In the data rows, 128 means zero.
Some points, one per row:
[169 128 168 169  87 129  88 166  89]
[129 128 128 129 127 129 128 126 129]
[ 50 168 168  89 167 248 207  87 168]
[129  89  88  89 127  89  88 126  89]
[129 128 128  89 127 129 128 126 129]
[169 128 128 129 127 129 128 126 129]
[129 128 128 129 127 129 128 126 129]
[169 128 128 169 127 129 128 126 129]
[169 128 168 169  87 129  88 166 129]
[169 208 207  89 207 248 207  47 208]
[169 128 168 169  87 129 128 126 129]
[129  89 128 129 167 129 128 126 168]
[129 168 128 169  87 129  88 166 129]
[129  89  88  89 127  89  88 126  89]
[129 128 168 169  87 129 128 126 129]
[129  89 168  89 127  89  88 166  89]
[ 90  89 128 129 167 129 168  87 168]
[129 128 128 129 127 129 128 126 129]
[129 128 128 129 127 129 128 126 129]
[169  49 168 129 207 168 168  47 208]
[129 168  88 129 127 129 128 166 129]
[129  89 168 129  87 129  88 166 129]
[ 90 128  88 129 127 129 128 126 129]
[129  89 168 129 127 129 128 126 129]
Then 12 other points, each followed by its number:
[ 90 128 128  89 127 168 128 126 129] 0
[129 128 128 129 127 129 128 126 129] 1
[169 128 128 129 167 168 168 126 168] 2
[ 90 128  49 169  87  89  88 166  89] 3
[129 168 128 129 127 129 168  87 129] 4
[ 90 128 128  89 167 168 168 126 129] 5
[129  89  88  89 127  89 128 126  89] 6
[ 90 128 128  89 127 168 168 126 129] 7
[129  89 128 129 167 129 128  87 168] 8
[169 128 128 129  87 129  88 166 129] 9
[169 128 168 169 127 129 128 126 129] 10
[169 128 128 169 127 129 128 126 129] 11
Which of these numbered points is nearest to each point below, ignoring the 3 directions in which the first points spread most? Its number follows each.
[169 128 128 129 127 129 128 166 129] > 2
[129 128 128 129 127 129 128 126 129] > 1
[ 90 128  88 169  87 129 128 126  89] > 3
[ 90 128 128  89 127 168 168 126 129] > 7
[129  89  88  89 127 129 128 126 129] > 9
[169 128 168 169 127 129 128 126 129] > 10
[129  89  88  89 127  89 128 126  89] > 6
[ 90 128 128  89 167 168 168 126 129] > 5
[169  89 168 169 127 129 128 166 129] > 5
[169 128 168 169 127 129 128 126 129] > 10
[169 128 128 169 127 129 128 126 129] > 11
[ 90 128 128  89 127 168 168 126 129] > 7
[169 128 128 169 127 129 128 126 129] > 11
[ 50 208  49 208  48  49  49 206  49] > 3
[129 168 128 169  87 129  88 166 129] > 8
[129  89  88  89 127  89  88 166  89] > 9
[129 168 168 169 127 129 128 126 129] > 10
[129  89  49  89  87  49  88 166  89] > 9
[ 90 128  88 169  87  89  88 126  89] > 3
[169  89 168 169 127 129 128 166 129] > 5
[ 50  89  49 129  87  49  49 166  89] > 8
[129  89 128  89 127  89  88 166  89] > 5
[ 90 168 168  89 167 168 168 126 168] > 5
Here are 12 other points, each followed by its number:
[129 168 128 129 127 168 168  87 168] 0
[ 90  89 128 129 167 129 168  87 168] 1
[ 90 168  88 169  87  89  88 166  89] 2
[169 128 128 129 127 129 128 126 129] 3
[169 128 128 129 127 129 168  87 129] 4
[ 90 128  88  89 127 168 168 126 129] 5
[129  89 168 129 167 129 168  87 168] 6
[169 128 128 169 127 129 128 126 129] 7
[169 168 128 129 127 129  88 166 129] 8
[169 128 128 129 127 129 128 126 129] 9
[ 90 128 128 129 127  89  88 166 129] 10
[129  89 128 129 127 129 128 126 129] 11
Which of these numbered points is nearest to each point below, ignoring the 3 directions in which the first points spread most? Its number follows each.
[129  89 128 129 127 129 128 126 129] > 11
[ 90 168 168 129 167 168 168 126 168] > 10
[ 90 168  88 169  87  89  88 166  89] > 2
[209 128 168 129 167 208 207  47 168] > 4
[ 90 168  88 169  87  89  88 166  89] > 2
[209 128 168 208  48 129  88 206  89] > 5
[ 90 128 168  89 167 208 168  87 168] > 11
[ 90 168  88 169  87  89  88 166  89] > 2
[ 90 168 128 129 127  89  88 166  89] > 10
[169  89 168 169  87 129  88 166 129] > 11
[ 90 168  88 169  87  89  88 166  89] > 2
[ 90 168 168  89 167 168 168 126 168] > 10
[ 90 168 128 169  87  89  88 126  89] > 2
[ 90  89 128 129 167 129 168  87 168] > 1
[129  89 168 129 167 129 168  87 168] > 6
[169 128 168 169  87 129  88 166  89] > 11
[169  49 168  49 207 168 207  47 208] > 5
[169 128 128 169 127 129 128 126 129] > 7
[129 168 128 169  87 129 128 126 129] > 0
